Some points:
[-41 -20  21  26  27  23  43  35  34  41  41  54  -4  11  26   5  12  42
  11 -34 -62 -14 -41 -37  33  21  29  55  39  22  32  36   6  12   7  -3
  -6 -14  10 -18 -39 -24 -31 -29 -38  -3  -7 -18]
[-46 -39 -44  15  -2   2   8   9  13  18  16  37 -10  24  36  20  21  51
  13  -2 -14 -45 -13 -72 -16 -13  12  44  19  14  43  40  22   2  44  26
  23  26  22  23  -6  -2  12 -26 -14 -18 -15 -49]
[-18  -9  -5  22   6  19  38  16  29  31  33  51  11  27  27  -1  17  20
  -3 -19 -38  -1 -23 -47  -7 -22 -19 -18  -6  15  24  44  45  26  38  53
  57  23  36  12  34  23  29   2 -29 -40  -1 -38]
[  -8  -16  -81 -127 -101 -100  -77  -88  -77  -50  -54  -13   26   25
   28   57   15   44   53   48   20   22   11   60   40   -2  -15  -74
  -48  -30  -53  -64  -13  -15    6  -11   -4    1   14   41   31   36
   30    0   -3  -38  -22    3]
[-50 -26 -21  13   9 -19  -7   3  19  -6  31  15   0  10  30   5  45  37
  24 -13  -4 -33 -30 -74 -13 -38 -28  12  14 -13  19  18  43  39  46  59
  18  37  29  17   6 -12  -2  -4 -11 -25 -19 -36]
[-15 -12  25  14 -11  16 -16  -4   1  -9 -22  -3   1   6 -31 -48 -64 -64
 -55 -80 -98 -74 -58 -33 -18   4   9  19  35  33  47  27  24  14  -4  13
  -7 -29 -37 -81 -62 -26 -18 -45 -53 -36 -27 -14]
[ -31  -79  -67 -104  -99 -113  -84  -36   -9  -20    0   -3    4   22
   14   21   26   27   23    2  -14   31   39   10  -31  -56  -82  -67
  -89  -63  -40  -11   -5   13    2   17   13   13   -7   19   12   13
   -6  -43  -16    9   -3  -19]
[-52 -40 -36 -13  -1   6  19  22  25  43  20  33  34  44  22  15  38  31
  34  10  12 -13 -19 -25 -57 -52 -40 -16 -11 -14  23  27  25  32  29  41
  39  52  48  23  29  12  17   3  -6 -32 -27 -25]
[ 57  56  52  60  58  53  22  14  19  11  32  19  23  32  30 -14 -31 -57
 -37  -9 -26  15  26  57  52  63  72  65  49  42  21   5  -3  21  -7   0
 -14 -28 -52 -49 -69 -85 -59 -42 -16  -7  51  35]
[  34   49   21    8   64   21   41   24   -1  -19   28  -83    3   -7
  -78  -81  -71  -81   10  -13   49   25   38   64  -24   28   42   72
   21  -19  -30   10   27  -99  -56  -75  -60 -100  -83  -19  -11  -11
   35   36   38   12   21    1]
[-64 -42 -32  -9  -4  15  30  19  44  16  30  38  32  46  26  33  28  14
  15   9   1 -18 -25 -38 -34 -24 -37  -2 -15 -17  14  20  31  45  39  31
  49  48  40  41  21  42   4   8 -11 -14 -32 -18]
[ 10  19  31  40  40  32  41  15  31  19  18  24   8  21  17  18  28   5
 -25 -78 -23 -14 -45  12  41  51  35  70  45  41  54  39   8  -2  10  -1
 -26  -5 -31 -49 -45 -45 -20 -41 -60   4 -15 -14]
[-43  -6 -24  25   2  16  17  21  24  19  41  43  -4  21  14  17  48  31
  11   4 -54 -28 -37 -52  10  19  -6  40  30  29  47  52   0   3  24  40
   1  22  27  -2  -3 -15 -32   0  -5 -44 -14 -29]
[-37 -21 -23  -2   8   6  26  20  29  30  57  34  33  36  15  22  18  36
   0   0  -9 -29 -23 -43 -23 -49 -20 -21 -21  14  18  30  38  44  32  49
  28  43  52  30  20  27  29  18 -13 -12 -17 -27]
[  37   40   42   17   36   32   10   25   46   29  -15   -3   10  -50
  -71  -68 -127 -125  -37   30   27   19   44   51   24   41   38   20
   34   67    5   -9   -2   -8   11  -32  -37  -42  -75  -92  -83  -23
  -29   -3   19   31   -9   30]
[  37   67   30   10  -18    9   69  -42  -28  -22  -92    5  -45 -104
 -127  -32    6  -64   25   39   55   34   77   33    4   36   38   15
   26   33  -16  -57  -48   72  -40  -56  -66  -43  -68   23   54  -20
   28   33   59   26   52   18]
[ -2  14  17  45  31  11  34  36  31  29  35  43   3  15  15  -5  -1  -5
 -37 -49 -42 -14 -45 -10  12  -1 -33   6  -2  -5  52  52  43  36  46  46
  15  34  36  26  30  14  10 -28 -38 -20 -19 -17]
[ 32  39  49  50  37  29  50  29  17  22  18   3 -19  23  17  -7   4  -7
 -80 -27 -13 -35  19  40  63  51  80  59  42  20  60  15  22  10  -6  19
   1 -39 -34 -58 -69 -39 -67 -35 -31  -4  -4  40]
[-54 -63 -99 -60 -49 -34 -23 -36 -10  -6   5  22 -19  12  27 -13 -16 -36
 -72 -30 -29 -31 -57 -70 -47 -93 -87 -24 -13  -6   5  34  13   6   1   8
   8 -10   9 -29 -24 -41 -40   6   1   3   9 -42]
[   4  -62   -5  -40  -90 -103 -127  -60  -95  -18    0   -9    7  -15
   17  -22   35   13   21   54   70   12   22   17    8   35   50   -5
  -29  -34  -57  -43  -51  -32  -56  -43  -20  -21   29   39   56    5
   27   88    5   46   -6   34]
[ 26  29  40  27  -9  -8 -35  -7 -55 -71 -65 -74  -6 -20 -17  48 -23   9
  36  53  59  57  60  89 -20  13   3 -64  16 -11 -77 -59 -62 -58 -47 -11
   3 -19  39  59  25  53  59  52  45  62  56  55]
[  42   37  -25    4  -35  -36  -29  -58  -38  -64  -43  -61  -50  -29
  -40   13   -7   12   -3   41   41   27  -14    1  -16  -34  -14 -104
  -96  -81  -91 -111  -89  -75  -67  -72  -42    5   -8  -18   -9   41
   37    0   18  -14   18    5]
[  51   36   64    2   12    0  -31  -53  -83  -64  -65  -58  -11  -26
    6   24   19   -3   98   29   31   54   59   27   15  -22  -29  -55
  -57  -56  -51  -69 -112  -85  -34  -31   30   17   30   12   16   26
    5   33   50   62   11   52]
[-32 -33 -34 -17   2  24  10  32  14  46  38  34   5  18  42  34  39  38
  20  17   2   1 -41 -36 -75 -37 -38 -25 -16 -12  12  14  29  39  43  54
  35  38  24  38  25   4   3   7 -18  -4 -28 -44]
[  29   24   31   11   37   24   10   39   -1   10    7  -16   19  -39
  -32  -42  -85  -94 -125 -108  -49    4   29   27   13   31   52   10
   40   52   -1   -3    0   12    7  -21  -10  -30  -71  -53  -60  -69
  -73  -41   -5  -24  -14   22]
[ 99  49  42  -2  14  57 -45   3  -6 -17 -30 -42 -41 -64 -19  -8   4  58
  10  16  52  42  42  57  52  27  12  27  22 -18 -46  -3 -22 -30 -50 -93
 -36 -35 -43  -1  29  61  44  31 117  27  38  84]
[-26 -26 -13  -7   3  13  20  27  26  23  38  31  29  -2  25  13  43  40
  24  17   4 -29 -55 -45 -47 -38 -38 -29 -20 -10  30  34  50  28  39  29
  31  32  50  37  16  11 -20 -27  -1  -1 -32 -42]
[  60   35   44   -9   33    4   -4   -4    3  -21 -102 -120  -40  -39
  -14   -4   -9   27   43   92   53   37   63   34   58   63   16  -11
  -11    5  -46  -69  -17  -47  -56  -36  -25   22   15   30   76   43
   27   49   16   51   58   54]
There is one direction along which these points spread out most. Take the direction at right angles to it along which they spread out most. Go by this last direction. Where along it does each point below lie, from 0 to 99? The average is 50, and the first point in the table lies past the average. One standard deviation of the points above along it is 16.
[  -8  -16  -81 -127 -101 -100  -77  -88  -77  -50  -54  -13   26   25
   28   57   15   44   53   48   20   22   11   60   40   -2  -15  -74
  -48  -30  -53  -64  -13  -15    6  -11   -4    1   14   41   31   36
   30    0   -3  -38  -22    3] 24
[-18  -9  -5  22   6  19  38  16  29  31  33  51  11  27  27  -1  17  20
  -3 -19 -38  -1 -23 -47  -7 -22 -19 -18  -6  15  24  44  45  26  38  53
  57  23  36  12  34  23  29   2 -29 -40  -1 -38] 45
[  34   49   21    8   64   21   41   24   -1  -19   28  -83    3   -7
  -78  -81  -71  -81   10  -13   49   25   38   64  -24   28   42   72
   21  -19  -30   10   27  -99  -56  -75  -60 -100  -83  -19  -11  -11
   35   36   38   12   21    1] 71
[ 26  29  40  27  -9  -8 -35  -7 -55 -71 -65 -74  -6 -20 -17  48 -23   9
  36  53  59  57  60  89 -20  13   3 -64  16 -11 -77 -59 -62 -58 -47 -11
   3 -19  39  59  25  53  59  52  45  62  56  55] 42
[-32 -33 -34 -17   2  24  10  32  14  46  38  34   5  18  42  34  39  38
  20  17   2   1 -41 -36 -75 -37 -38 -25 -16 -12  12  14  29  39  43  54
  35  38  24  38  25   4   3   7 -18  -4 -28 -44] 37
[ -2  14  17  45  31  11  34  36  31  29  35  43   3  15  15  -5  -1  -5
 -37 -49 -42 -14 -45 -10  12  -1 -33   6  -2  -5  52  52  43  36  46  46
  15  34  36  26  30  14  10 -28 -38 -20 -19 -17] 53
[ 57  56  52  60  58  53  22  14  19  11  32  19  23  32  30 -14 -31 -57
 -37  -9 -26  15  26  57  52  63  72  65  49  42  21   5  -3  21  -7   0
 -14 -28 -52 -49 -69 -85 -59 -42 -16  -7  51  35] 78
[-15 -12  25  14 -11  16 -16  -4   1  -9 -22  -3   1   6 -31 -48 -64 -64
 -55 -80 -98 -74 -58 -33 -18   4   9  19  35  33  47  27  24  14  -4  13
  -7 -29 -37 -81 -62 -26 -18 -45 -53 -36 -27 -14] 66
[  37   67   30   10  -18    9   69  -42  -28  -22  -92    5  -45 -104
 -127  -32    6  -64   25   39   55   34   77   33    4   36   38   15
   26   33  -16  -57  -48   72  -40  -56  -66  -43  -68   23   54  -20
   28   33   59   26   52   18] 61
[  60   35   44   -9   33    4   -4   -4    3  -21 -102 -120  -40  -39
  -14   -4   -9   27   43   92   53   37   63   34   58   63   16  -11
  -11    5  -46  -69  -17  -47  -56  -36  -25   22   15   30   76   43
   27   49   16   51   58   54] 48
